These are runs of 6 systems, one row a step. Runs of the same system follow the same rule from any start.
B, run 1 (11 x 20):
[[ -4 -19 -11  16 -12   3  14  10 -30  -3 -18 -19  26  -2 -35   7  -9  15
    7   1]
 [ -9  -5   3  -5  -9 -21  19  -6 -16 -11 -40   3  -4  -7 -18  25   7 -22
  -19   1]
 [  6  17   0   7 -18   2  -4 -14   3  10 -28  24  10  21  -1   7  29 -33
    9  -4]
 [-32   7  18   7 -10   6 -13  -6  18  13   7   6 -19  34 -14 -15  13 -17
   19   1]
 [-17   1  18  -7  27   1   9 -13  44  -8  23 -10 -13  -2  -7 -14  15  -4
   20   8]
 [  9   0   1 -38   4  14  23 -11  28  12  13  -6  10 -17   2 -21   9  28
    9   3]
 [  0  12   9 -23 -10   2  15  16  -7  30  -3   0  -5 -31  26  -3 -11  31
   -2   9]
 [  5  17  23  14   1   3 -10  15 -30  21  -7 -12  21 -24  28  -1 -13   0
  -13  20]
 [-11  -6   4   5   5  12 -29  -5 -19   8  -1  -9  33  -3  -5   5 -29 -26
  -30   8]
 [-31 -23 -23   2   7  13  -4 -14   5 -12   1  21  25   3   0  25 -19 -27
  -12 -15]
 [-28 -25 -16  10  -4  27  17   5  11 -25 -16  20   9  11  10   4   6  -5
   17 -39]]
E, run 2 (11 x 20):
[[  1 -16  -6   3 -43  -8 -21 -18 -21   8  10   8   5  21   8 -18 -12  10
  -23  10]
 [  5   0   1  17  23   3 -40 -11   5  -3  27   0   2 -11  11 -12 -34  15
  -14  -4]
 [-15  -6  -6  26  18   3   0 -23  -1 -15  38   4  32  15  -9   8   5  12
   16 -11]
 [  2 -16 -30  -6   4  -5  12   0  -3 -31  23   8 -13  18 -17  13  -1  28
    7 -36]
 [ 48   8 -40   5  -1 -12   8  12 -13 -13   5  18  -6  -2  18  26   9  15
    9 -14]
 [ 38  17  -7   7 -25  -7 -16  14 -38   4  17   0   1  31  23   0  15   1
   -9  -2]
 [ 29  10   5 -15   6  -8 -29  -4 -14  -7  47 -20   0  19  13 -14  -3  -7
  -32  12]
 [ -3 -13 -14 -16   3  -3  -9 -32   9   2  63   4  27  11   9  -3 -10   4
  -15  18]
 [-22 -28 -33   0  -3  14  -2  -3   8  -3  49  17  10   6  17   0 -28  37
    8 -15]
 [ 20 -19 -40  31  10  18   5  25 -14 -23  22  -1  18  -2  13   8 -13  40
   27 -27]
 [ 52  -9 -35  29 -11 -10  -1  20 -45 -29  10 -18  15  24 -18  12   9  23
    8 -14]]
X, run 3:
[[  2  -1  -9 -13  -6  -6   9   9 -17  -5 -10   0   1   8 -10  21   4 -19
  -12  -5]
 [  8   8 -12  10  -1   2 -14   3   1   6   8  13   5   7  17  14   2 -24
    0   7]
 [-12  -6   1  -4   8  12 -16   4  13  -5  26  -2  -8  13  12 -11  -8  -7
   -3  -6]
 [ -1 -12   1  -9  11  -6   5 -10  27 -18   7  -5 -16  -9   0 -11   1   3
   -3   1]
 [ 13 -11 -13  -1 -13 -12  13  -8   4  -5  -1   7  -7  -8   0  -4   4  28
    7   3]
 [  8   3   1  15 -14 -14  -1  11 -26   0 -10  -1 -16  -1  -2   3  -5  19
   -1  -3]
 [  7  19  22  18   2  -7 -16  -6 -21   3  -1  -9   9   5  -7  -2   3  -6
   -9   3]
 [ -5  13  11 -22   4   7  -8 -19  -3   7   8   1  20  13  -9   0   2 -14
  -18  -6]
 [ -9   4 -12 -24  11   5   5 -10  15   0   5  23   2  -4   8  20  -4 -11
   -7 -14]
 [  5  -5 -20   6  15   7   7  12  14 -13  14  13  -4  -7  22  12  -2  10
   15 -15]
 [ 16  -8  -7  11  12  -3   5  21   0 -21  17 -22 -17   1  -5  -7   2  17
   15  -3]]
K, run 4:
[[  9  21   8  16  12  13   2  25  -6  26  -6 -24  22  -3 -26   6   8 -11
   29  22]
 [-32 -20   7 -37 -19   3  17  17 -13   3   2 -21 -11  15 -13   0  -6 -14
  -21   8]
 [ 14 -16 -19 -24 -11   2  13 -16  27   0 -20  17  11 -20  22   0   7 -21
  -13  17]
 [-12   8  -2  21 -13  18 -25   6   8  40  -9  20  11  -4  15  -4 -17  -6
   15  13]
 [-46 -12  25  11   7   6   1  16   8  -6 -17  -5 -26 -12   3 -11 -17   5
    4 -12]
 [-12 -27  -1   8   0   1  17 -24  20 -21 -20  -5  14  -6 -30 -13   6   8
   13  -3]
 [  9  -5 -27  -5 -30  -1   3  -5 -10  18 -20  18   3   9 -28   9  -3  22
   10  -9]
 [  2  21   6  -5 -20  -3  15  15 -10   9 -30  19 -21   6  13  12  22  -4
   10 -14]
 [ -1  21  35  -5  -1   6  -7  -8  12   7 -23 -10  -4  14 -12 -21  25 -27
    3   2]
 [-14   9  13 -34   6  -1  -2 -15  21  26  -1  -8  -5  -7 -35  -4  -8  -5
   -8  17]
 [-22   1  -5 -40  -5  16  29 -10  15  26   2  15  18 -18   6   7  -3  14
    3  -1]]
E, run 5, 11 rows:
[[  7   5   0 -10  18  15  13  25  -5  -1   8 -20  10  -9   1   5   1   5
    9  -3]
 [  6 -12 -13 -15 -11   0  20  11 -14  -1  -2 -14  11   2 -12  10   5  -6
   -5  11]
 [  6 -13 -15  -9 -15  -6  -8   9  -9   5 -15   1  -9  -8   2   8 -19  -8
  -21  10]
 [ -5  -4   1  23  -1   5 -24   1  -3   4  -7   5   8  -7  15   0 -16 -19
  -10  10]
 [-21 -12   8  21   8   8 -18  -7   9 -13   8  -8   5  15 -10 -12  -5 -15
    3  -3]
 [ -6 -15 -11   7  14  -7   3 -13  26 -22   9   2 -11   2 -18   0   5   1
   12  -5]
 [  7  -4 -16   9 -10 -11  11  -7  12  -7  -8  22 -15   1   3   7  13  16
   18  -9]
 [ 21  19   7  11 -11  -3  -5  10 -10   2 -12   6 -18   4  15  -8  12  16
    8 -11]
 [ 24  28  25  -5   5  -6  -5  -3 -14   5   8 -16   1   7   2 -10  18   1
   -6   5]
 [ -5  12  16 -32   1 -10   4 -20  -2  10  23  -8   6   6  -6  -2   5   1
  -20  12]
 [-24  -4  -5 -30   3   7   8  -7   8  15  17  12   7 -14  14   8 -17  10
  -11   0]]
K, run 6:
[[ -1  11   4 -12  17 -14  -2  -2  20 -17  30   1 -42  20  -8  -2  13   4
    6 -14]
 [ 21  12   1 -15  10  -7   5 -18  20  -4  42  -3  -7  14  -3 -13  21  23
   12   1]
 [ 29  20   3 -17  -1  -5   1   4 -11  13  34 -11  -3   0  10 -12   3  39
   -1   2]
 [ 22  15  22  -4   7 -11  13  11 -27  -4  18 -24   6 -15  27  -7  10  20
  -12  12]
 [ 17   5  16   6   7  -8  -5  -3 -30  -9  12 -26  27  -9  11  -3  -3  -7
  -28  18]
 [  5  -6  -8   3  15  -8 -11   0 -25  -8  12  -5  21 -16  10  23 -24 -17
  -33  10]
 [ -9 -11 -19  16  20   7  -9   7  -8 -18  19  10  19  -5  25  29 -18 -25
  -13  -7]
 [ -2 -21 -25  28  21  15 -22  18   8 -27  18   2   0   9  13   9 -17 -19
    5 -17]
 [  3 -27 -29  30  13  -8 -11  18  14 -31  27  -4 -25  14  -5   4  -5  -3
   17  -3]
 [ 12 -18 -23  20  -9 -26  -6  -2   7 -27  35   7 -34  28   2  -2  11  12
   11   1]
 [ 28  12  -4  14  -7 -33 -17 -16   1 -16  31  14 -35  19  15  -7  15  20
   -1  -3]]
X, run 7:
[[-10  -4   8  32   3  -3 -18   7   0   2 -14  -4  -6  -7  -3  -3 -12 -11
    7  10]
 [-12  -8  15   5  -8  16  -6 -12   5  -2  -5 -10  18  14 -11 -22   6  -7
    3  -1]
 [-11  -3   0 -19 -10   3   4  -8  16   5 -20  11  -9   4 -15  -1   6  -9
    0  -7]
 [-13   4  -3  12  -8   0   8   0   8  10  -7  22  -5  -1  13   9   9   1
   20   0]
 [ -8   8  15   9   2  13   2  22  -1   3  -1  -7  -9   5  11 -11   7   6
   18  -9]
 [  0  11  20  -7   9   1   8   6   9   9  -1 -21  -5  -5 -12 -11  11  -3
   10  15]
 [-10  -1   4 -20 -13   1  20  -1  -1  20  -3  -5  12  -8  -1   2   6   0
    1  21]
 [ -9   0  -4  -9 -10  13   4  19  -5  18 -19   6   3 -16  19   9 -11  -7
   -3   5]
 [ -7  -2   2  15  11  21 -14  16  11  11  -8  -5  10 -14   8  -7 -16  -8
   11   5]
 [-18 -19   4   0   7  20   3   6  17  -2  -3 -18  11  -3 -20 -15  -7  -2
   12   3]
 [-11 -22 -10  -4 -13   5  18   1  15  -3 -24  -1   2  -3 -18  -1   5  -9
   10   6]]
P, run 8, 11 rows:
[[ 20   0 -14 -14  -1 -10  16  -1   7  -8  11   8  -9  -5  19   6  13  10
    1   1]
 [ 22   1  -4   5 -14  -5   1  16 -10   2  13  -7 -10   7  16 -10   8  17
    8   8]
 [ 13   2  11   7   4 -12 -13  10 -12 -11  19 -22 -16   9   3  -9  -2   0
  -11   9]
 [ 17  -3  -6  -2  12 -11 -11  -5  -1  -9  16 -12   7  -6   3   3  -8 -14
  -21  18]
 [ 14  -4 -27  -2   2  -3  -9  -3   0   1  21  15   9  -7  19  18 -14  -3
   -9   7]
 [ 19   2 -24  14  10   1  -3  14   1 -11  20  13  -5   2  23  15  -1   7
   14 -14]
 [ 28  -4 -18  12   8  -5   1  12   4 -25  22 -10 -10  17  -5   0  16   5
   16  -7]
 [ 28  -9 -14  -6  -9 -27   4  -1   0 -20  15 -12 -22  14 -10   1  15  -2
   -7  15]
 [ 28   0  -9   1 -19 -29  -8  -3 -10  -4   5   3 -15   1  22   2   7  -9
  -19  27]
 [ 25  11  -3  19  -2  -9 -33  -3  -3   3  21   9  -4   2  34  -7  -7  -6
  -11  15]
 [ 23  12 -10  14  30  -3 -27  -8  15  -8  43   0   0   1  12   1  -7   4
    2   3]]
B, run 9:
[[  7   1 -11 -14 -12  -4   9   4   3  11   9  12  -3  -3  22   9   7  -2
    1  13]
 [ -2   0  12  10 -12   3 -16   5  -3   3   0   1  -8   3  23 -17  -4   1
   -5   4]
 [ -1  -2   2  18  16   2 -21   2   6  -2   8  -7  -1  -6  -7  -6 -18   1
    1   2]
 [ -4 -15 -13  -3   7  -2   9 -12   0 -12  12  -3  14  -4 -14   7  -8  10
   -2  -2]
 [ -1  -6  -8 -13  -8  -2  16  -2  -9 -10 -14  11  -3  -5   6  10   1  10
   -8 -18]
 [ 10  14   2   9  -6   3  -1  18 -14   3 -17   4  -6   3   6   5   7   0
   10 -12]
 [  1   4   9  10   0  -4  -8  12  -8   3   2 -18  -4  14 -15  -3   6 -14
    4  13]
 [  1  -6  -3 -12   2 -11  -4 -13  15  -5   9  -3  -3   6 -10   2   6 -22
  -10  15]
 [  0  -4 -11  -9  -8   0  -2 -18  20   2   8  22  -3   6  14  -2   6   2
    1  -4]
 [-10   2   6  11  -1   6  -3   4   6   1   8   7 -14   1  13 -12  -3  23
   15 -13]
 [  5   4  12   6  19   0   5  12  -4  -6   6 -24  -2 -13  -9  -8  -4  19
    7   0]]
U, run 10:
[[-15 -14   0  -5  -8  -9  16 -19  15  -4  14   4  -3  -1  -1  -6   6  13
    5   9]
 [  0   9   4  -2   1   3   7  -8   0   3 -14  16   5 -18  14   3  -4  17
    0 -16]
 [  0  13   2   8   4   9  -3  10 -13  13   1  -4   6   4 -15   5  -2  15
   16  -9]
 [-11  -6  15 -14   0  -1   9   7  -5  -2   7 -25  -7   4 -16 -11   0   6
   -4   6]
 [  3   0   3 -24 -10  -8  10 -11   2   8 -16   1   0 -10  -7   1   2  -6
  -15  10]
 [-12   4  -5  -5 -16   9  -3   1   4  26 -10  18   7  -2   8   5  -6  -6
    5   6]
 [-20  -2  12  14   9  14   0  17   7   7  -5  -6   1  -9   6  -5  -7  -7
   15   2]
 [  2 -12   0   1  13   9   5   2  18  -9  -8 -17   7  -8 -20 -10   0  -1
   11   3]
 [  0 -20 -17 -10 -14  -4   9  -8   9  -5 -13   5  -8  -2 -17  -3  -3  14
    3  -2]
 [ -9   0   7  10 -21  -8   6  -2  -9   7 -21  14 -11  -2   4  -1   3  16
    6  -5]
 [-10  17  28  13  -2   6 -11  -4  -4  12 -12  -5   1   6  -8 -15   5   3
    9  -4]]
P, run 11:
[[  0  28  14  25  25  -2 -26  15   3   8  -4   8 -18 -13  22  12  -8 -20
    1   0]
 [ -4  -2  -3  13  21  16  -8 -18  25  -4  27  -3  32  12  -6  -5  10 -13
   20   3]
 [ -5 -10 -21 -36   9  -4  21 -12  26 -10  23  14 -16   0  -7  10   3  16
    2 -14]
 [ 15  -6  -8   1 -19 -13  37  16  -8  -4 -10  -3 -11 -15  17   3  18  29
   16   8]
 [  8  -5  16  13 -28  -1 -11  17 -31  -6  -1 -21 -13  24   6 -27   5  12
   -7  -1]
 [  9   8  21   1  16 -12 -31   3  -7  -3  -5 -25 -13  -5 -15  -8 -17 -23
  -30  16]
 [ -2  -2 -12   3  12  -3 -16 -24   5  13  12  11  32 -15  -1  19 -18 -25
  -17  24]
 [ -5   5 -30  -3  10  16  -1  -5  12   3  19  40  14  -6  29  26 -11   4
    6 -24]
 [ 15   3 -19  10  17  15  16  24  14 -14   9   4 -10   3   6   4  18  23
   42 -29]
 [ 10 -14   1  -3 -12 -14  23  14  -4 -26  10 -31 -21  31 -34 -12  30  13
   19  -1]
 [ 13 -11  14 -21 -29 -36  10  -3 -16 -10 -16 -19 -28   6  -8  -8  12 -14
  -34  31]]
U, run 12 (11 x 20):
[[  7   4   9 -16  15   3  -4   5  10   7   0 -18  -1 -16  -9  -8  -8  -2
   -5  12]
 [ -3 -13 -16 -12  -8  -5   7  -7   7  10   3   1   8 -10 -11   8  -9   2
   -2  19]
 [-17 -14  -5   6 -12   7   4   5  -5   3 -14   9   7 -12  14   1 -14   6
   -2  -2]
 [ -1   0   4  20   3  11  -8  14  -8  -1 -23  -6   5  -5  -8  -2  -7  -6
    8  -8]
 [ -7 -12   3   3  -2   1  -6   2   6  -8  -4 -14  -7  15 -28 -11   2  -7
    5   1]
 [-10  -9   4 -10  -9 -12   8 -17  13  -8 -11   7 -16   2  -7  -5   8  -4
   -5   1]
 [ -5  11   3   5  -7   1   3 -13   8  10 -12  23   1   0   9   3  11   3
   10  -6]
 [-12  12  13   8  11  12  -1   5   8   8   9   1  -1   2   1  -6   3  11
   21 -10]
 [  1   2  10 -10  17  -1  15   2   7  -4  11 -20  -2  -7 -17  -5   5  15
    9   2]
 [  6  -5  -6 -27 -11  -6  18 -10  -2   6  -2  -2   3  -8 -11   0   0  20
   -6   5]
 [ -7   6   2  -8 -21   0   3   4 -16  24 -14  10  -1  -8   7   4  -8  14
   -4   3]]

Which system made each of these runs?
run 13, 2 rows:
[[ 31   5   2  10  18   4  -9  -9  30  -1   5  -5  14 -18  23 -16  11 -13
    9  23]
 [-19  -3   6  12  -2  -1 -21   9 -11  21  28 -14   0   1  -7  -7 -28  17
    1  18]]
  K
run 14 (2 x 20):
[[ -4 -20 -17 -27 -17  -7  11  -6  29  28   7   3 -13 -21 -11  -9 -14  23
    7  33]
 [-17  -4   4   1 -34   5  17  -4  -4  22  -8  22   5 -13  36 -11   2  34
   13   4]]
  K
run 15:
[[ 23   2  -4  -9  -8 -19   2  -1  -7 -13 -30   1 -17  -7  -3   9   5 -15
  -23   0]
 [ 17  13 -13  16 -21  -7 -17  -8  -3  16  -4  21  -2  21  -1   8  13 -12
    9   6]]
  B
run 16 (2 x 20):
[[  2  21  12  -3  29   2  -6  24 -12  -1   0 -14 -11 -16  -3  11 -15   3
   -5 -13]
 [ 19  -1 -15 -12   7   5   9  13 -18  -2  16 -17  27   4  -5  15   4 -14
   -6  12]]
  B
run 17:
[[ 15   2 -17   7   2   9  -3   4   6  11 -11   9  21  -7   2  13   0 -14
   11   6]
 [-13 -19  -8   9  -3  14  -5  18   7  -6  10  -6  -7   9   3  -9  -9   4
   14  -5]]
  U
run 18:
[[ 29  11  -1  11  14  -2   1  -8  18   1 -28  -1   8 -22 -12  -1  13  -2
   15   8]
 [-14  -3  -8  -2 -21   6  10   7 -17  22  12   0  13  19 -19   5   1  20
   17   2]]
  X
run 19, 2 rows:
[[-41   9  23  11  19  13  -1   8   6  -5  18   2  -5  13  14   2   4 -16
   11 -15]
 [-10 -16   3 -22  19  22  17  -4  39 -12  -3 -13   8  -8  -9 -17   7  -8
   12  -3]]
  P
run 20:
[[-21   4   4 -39 -14 -12  13  -3 -12  11 -20   9  -9   3  -9  25   1 -32
  -30   6]
 [ -3  18   3   9  -6  14  -9  -4  11  11  -6  29  11  15  38  10  23 -41
    7  -1]]
  B
run 21 (2 x 20):
[[  6 -13  -3   3  -6  -5  -6   6  -8  -1   8 -13  -3 -10   6 -10 -17  14
  -12  12]
 [  2  -7  -3  17  -2 -17   6  -2 -13 -11   3   2   4 -14  18   9  -4   6
   -7   9]]
  K
run 22:
[[-21  -3  -7  -6 -11   5  11  -1  -8  21 -25  11  14 -12 -17  19 -12   0
    3   2]
 [-22  -5  -2  -9 -12  21  11   8   2   3 -33  16   7   2   5   6   1 -15
    4 -20]]
  K
run 23:
[[ -5  -3  10  -7  -1   0  -4   2   3   5  -4 -18   8   1 -12  -3   1 -28
   -9  23]
 [-12 -18 -13 -13  -6   9  -3  -6  23   3  -8  10   3  -4   3   0  -8 -22
   -6   8]]
  U
run 24:
[[  8   1  15 -27 -19  -4   8 -13  -1 -10   4  -5 -17  17   2 -26  16  17
  -13 -11]
 [ 12  23   6  -9  -3 -27   1 -18  -1  15 -10  18 -22 -14   2  10   2  15
   -7   5]]
  X
run 25:
[[ -8 -14   2 -16  12   8  -7   3  12 -14  -7  -4  -8 -18  11  -7 -21  -7
  -24 -10]
 [ 14  -3 -24  12  -1  -8   3   0  -5  -1 -14  11  12  -6 -10  26   0 -11
    7   3]]
  U
run 26 (2 x 20):
[[-46 -26  13   3  -8  15  -6  -3  -1 -23   4  -1   0  24   3 -12  -4 -18
  -11 -19]
 [ 23 -19 -30   2  12  -1  -9 -10  32 -17 -18   9  -7 -17 -17   1 -11  -1
    3  -6]]
  K
run 27 (2 x 20):
[[-19 -17   5 -30  -6  25 -16  -3  27   6 -23  -1 -11  -5 -12 -28 -24  -3
  -14 -13]
 [-20 -15  -7  17   2  -5   9 -22  33   3 -26  23  -1 -25 -10   2  -5  10
   22   3]]
  X
